Read these off the table that follows. Rows and columns are numbered from 0.
1) What is the entry just right of 1.0?
2) What is the largest entry?
3) What is the entry directly above 48.9?
4) What is the entry just right of -30.3?
5) What is the bottom entry of the column that holds the largest entry?
6) What is the entry just left of -2.8?
7) What is the entry in the top-right corner?
8) What is the entry at row 0, column 2?
[[  5.4 -44.7  -5.9  -8.6 -40.9 -30.3 -37.1 -10.9 -88.4  12.5]
 [ 26.9  -2.0  10.7   1.0  -9.7  42.8  23.5 -46.6  53.8  87.5]
 [-12.8 -68.7  -0.9  51.1  60.8  74.9  48.9  -1.5 -53.8 -21.1]
 [ -3.1   3.4  31.1 -15.3  15.1 -10.5 -22.0 -17.8  -7.0  -2.8]]
1) -9.7
2) 87.5
3) 23.5
4) -37.1
5) -2.8
6) -7.0
7) 12.5
8) -5.9

Questions about the grid below.
1) The largest entry in the last column?
2) The largest entry in the first row?
3) The largest entry in the last row?
4) The entry at the centre?
5) The entry directly above 14.6?
6) The entry directly above 59.1?
7) The fifth entry from the end, reading row by row?
8) The top-left entry?
[[-26.6, -11.4, 65.2, -12.4, 51.5, 15.7, 8.7, -40.3, 15.8, 8.8, 44.2, -47.7, 30.0],
 [-25.3, -11.4, 62.6, -11.3, 49.1, 15.1, 8.0, -38.9, 15.5, 8.4, 42.8, -45.4, 29.1],
 [-25.3, -11.0, 63.0, -11.1, 48.9, 15.1, 8.0, -39.1, 15.5, 9.0, 43.2, -44.9, 29.8],
 [40.1, 24.7, -56.1, 24.9, -40.9, -4.1, 3.6, 55.0, -4.2, 2.8, -34.2, 61.7, -19.7],
 [39.4, 24.2, -55.2, 24.4, -40.5, -4.0, 3.6, 54.0, -4.3, 3.0, -33.9, 60.9, -19.2],
 [-23.6, -10.3, 59.1, -10.7, 46.9, 14.5, 8.1, -36.1, 14.7, 8.0, 40.4, -42.9, 27.3],
 [-22.5, -10.3, 57.5, -9.9, 44.9, 14.4, 8.1, -35.0, 14.6, 8.6, 39.2, -40.6, 27.1],
 [41.8, 25.4, -59.0, 25.9, -43.3, -4.4, 3.6, 57.2, -4.6, 3.0, -36.2, 64.6, -20.7],
 [-23.9, -10.4, 60.2, -10.6, 47.2, 14.7, 8.0, -36.8, 15.0, 8.6, 41.2, -43.0, 28.2]]
1) 30.0
2) 65.2
3) 60.2
4) 3.6
5) 14.7
6) -55.2
7) 15.0
8) -26.6

[[8 2 2 4 1 2]
 [5 3 7 8 8 6]
 [3 7 3 3 5 2]
 [7 4 2 6 8 1]
 [5 6 2 7 8 5]
 [3 6 2 2 7 8]
 [2 6 7 6 2 8]
 [8 8 5 6 5 7]
 [2 3 3 5 7 8]
 [8 2 8 5 3 3]
 [6 5 3 2 8 4]
 [5 7 3 2 5 3]
 [5 8 2 9 7 2]]
Indices start at 0.
The entry at row 0, column 0 -> 8
The entry at row 1, column 0: 5
The entry in row 1 and column 2?
A: 7
The entry in row 1 and column 1?
A: 3
The maximum?
A: 9
The entry in row 0 and column 1 -> 2
The entry in the top-right corner: 2
The entry in the bottom-left corner?
A: 5
The entry at row 2, column 0?
A: 3
The entry in row 0 and column 2 is 2
The entry in the bottom-right corner is 2
The entry just left of the largest entry is 2
The entry directly above the largest entry?
A: 2
